[[102 138 112 107]
 [145 122 144 140]]: 144

[[106 102 124 136 125 127]
 [139  99 124 130 126 127]]: 126

[[124 137 125 120 101]
 [128 128 109 134 138]]: 134

[[138 116 140 129 114 133 143]
 [127 102 125 116 120 129 131]]: 129

[[137 134 125 131]
 [123 114 146 150]]: 146

[[154 110 127 151 148 143 158]
 [143 123 125 153 133 147 154]]: 147

[[104 118 151 107 133]
 [149 137 108 151 122]]: 151
---
Input:
[[149 136 120 151]
 [122 133 128 120]]
Output: 151, 122

Input: [118 130 100 124 119 133]
Output: 133, 118

Input: [110 143 147 151 124 147]
Output: 147, 110

Input: [140 114 108 122 105]
Output: 105, 140

Input: [117 104 121 122 106]
Output: 106, 117

Input:
[[123 141 123 120 148 111]
 [119 150 111 145 127 136]]
Output: 111, 119

Input: [133 141 125 120 108 101 144]
Output: 144, 133

Input:
[[131 125 128 127 126]
 [123 127 128 135 134]
 [107 137 119 139 133]]
Output: 126, 107
---
Q:
[[152, 113, 157, 112, 99, 153],
 [129, 103, 100, 118, 134, 115],
 [133, 134, 135, 149, 127, 116]]
A: 134

Q:
[[131, 142, 122, 135],
 [110, 115, 137, 105],
 [147, 134, 121, 152]]
A: 137

Q:
[[118, 116, 123, 131, 135, 117, 130],
 [128, 141, 113, 127, 108, 118, 137],
 [144, 110, 150, 115, 147, 142, 125]]
A: 118

Q:
[[103, 148, 129, 142],
 [144, 140, 129, 126],
 [155, 120, 119, 117]]
A: 129

Q:
[[144, 141, 118, 118, 130, 149, 111],
 [121, 111, 148, 150, 121, 135, 136],
 [106, 118, 126, 152, 128, 105, 108]]
A: 135

Q:
[[146, 115, 135, 131, 129],
 [115, 120, 130, 132, 135],
 [145, 123, 150, 149, 143]]
A: 132

Q:
[[120, 115, 135, 115],
 [104, 108, 136, 108],
 [121, 109, 138, 104]]
A: 136
---
[[128 126 127 125 117 123]
 [122 125 117 123 114 127]
 [118 102 113 119 107 124]]	113

[148 103 105 102]	148

[[118 129 133 136]
 [123 124 133 149]]	123

[120 101 123 138]	120

[123 114 117 148 115 107]	117

[150 129 123 130 113]	129

[[145 114 132 133 113 119]
 [136 117 156 149 125 129]
 [125 135 133 115 129 119]]	133
---
[[109 153 122 126 127 107 117]
 [135 135 131 103 140 146 109]] value 126

[156 154 123 126] value 126

[144 118 135 124 100 126] value 124

[155 116 131 133] value 133

[152 107 129 141 103 148 141] value 141

[142 157 117 138 128] value 138

[118 106 111 158 155] value 158
---
[[119 106 113 129 123 117]
 [155 113 116 124 143 130]] → 119, 130

[135 110 125 125 133 120 149] → 135, 149

[[115 135 132 117 127 152]
 [132 121 129 150 110 116]
 [141 141 136 120 138 148]] → 115, 148

[106 134 126 140 149] → 106, 149

[141 115 105 139 123 127 141] → 141, 141

[[123 129 123 131 131 133 127]
 [112 143 123 126 145 154 116]
 [127 132 148 134 123 127 127]] → 123, 127
---
[113 133 116 102] -> 116

[[145 124 115 105 113]
 [153 116 116 107 117]
 [101 140 129 155 144]] -> 115

[[154  99 152 115]
 [140  98 138 151]
 [146 123 114 146]] -> 152

[[129 129 126 144]
 [127 100 130 129]
 [126 139 125 132]] -> 126

[139 104 139 108 110] -> 139

[[115 146 128 132 135 131]
 [122 125 103 124 119 125]
 [132 145 116 136 128 125]] -> 128

[111 130 111 102 137 139 143] -> 111
---
123	118	139	127	141	124
123	154	143	116	136	115
141	140	127	124	131	134
-> 139

104	152	144	112	144
146	140	130	120	107
153	145	119	136	113
-> 144

133	115	143	131	119
140	131	115	150	129
121	128	125	116	131
-> 143

109	145	124	111	99	111
146	115	134	142	150	149
136	121	130	135	139	136
-> 124

127	150	100	118	137	113
133	150	98	115	142	121
136	143	103	121	140	120
-> 100

130	128	111	158
131	132	107	152
128	123	113	140
-> 111

144	121	122	121	145	144
154	116	117	116	156	155
147	120	121	120	148	147
-> 122

136	123	114	119	119	119
139	149	128	146	118	135
125	140	124	119	122	114
-> 114

115	106	113	121	107	134
101	142	124	155	134	147
142	106	129	138	117	110
-> 113
---
array([[115, 109, 137, 124],
       [141, 155, 125, 135]]) ==> 137

array([[128, 133, 114, 124, 102],
       [119,  99, 132, 124, 116]]) ==> 114

array([[140, 120, 126, 145],
       [127, 119, 123, 104]]) ==> 126

array([[149, 143, 148, 149, 115, 118, 146],
       [154, 151, 154, 152, 111, 113, 149]]) ==> 148

array([[139, 120, 134, 124, 101],
       [127, 120, 136, 132, 129]]) ==> 134

array([[124, 116, 126, 143,  99],
       [128, 139, 126, 116, 108]]) ==> 126
---
array([126, 138, 150, 134, 132, 127]) >> 127
array([128, 117, 133, 130, 138, 154, 147]) >> 147
array([100, 138, 141, 135, 134, 130]) >> 130
array([102, 104, 108, 107]) >> 107
array([126, 137, 135, 134, 140, 105, 118]) >> 118
array([145, 134, 149, 121, 112, 124, 120]) >> 120
---
[114, 114, 144, 153, 148, 134, 131] yields 114
[113, 106, 143, 142, 146, 135] yields 106
[122, 152, 106, 102] yields 152
[119, 150, 137, 106, 152, 114, 140] yields 150
[140, 131, 154, 126] yields 131
[136, 150, 146, 127, 128] yields 150
[133, 147, 124, 117, 128, 100] yields 147
---
[142 106 131 101 154 130 136] --> 130
[157 105 107 100 117] --> 100
[120 134 101 116 127] --> 116
[122 119 127 156 108 144] --> 108
[107 141 122 142 116 140 105] --> 140
[119 124 134 131 136 129 157] --> 129
---
[[119 130 130 128 139 128]
 [115 124 136 133 141 131]
 [116  99 146 147 144 138]] Out: 130

[128 136 128 151 121 135] Out: 136

[122 118 157 138 127] Out: 118

[151 140 128 117 148 145] Out: 140

[[150 123 131 124]
 [116 115 137 110]
 [121 128 119 150]] Out: 123

[128 149 118 111] Out: 149
---
[127 128 127 107 124 153 115] → 127
[122 130 131 129 109 156] → 122
[133 148 107  99 142] → 133
[136 125 101 138 121 140] → 136
[145 151 143 150] → 145
[138 122 153 128 100 138 149] → 138
[142 112 150 119 127] → 142
[141 158 134 146] → 141
---
[[140 138 135 135 138]
 [107 123 143 139 121]
 [140 138 135 136 138]] => 121

[[131 130 123 129]
 [127 128 127 129]
 [102 101 102 155]] => 129

[[138 124 117 140 122 126 126]
 [131 133 125 133 123 147 144]
 [126 149 113 139 108 148 126]] => 144

[[122 126 129 125 136 145 146]
 [140 107 130 126 144 111 107]
 [129 114 129 156 112 124 135]] => 107

[[129 130 106 128 129 130 123]
 [122 115 138 125 109 141 123]
 [127 130  99 131 115 116 125]] => 123

[[124 142 150 131 132 124]
 [129 121 124 137 144 117]
 [133 122 127 145 142 114]] => 117
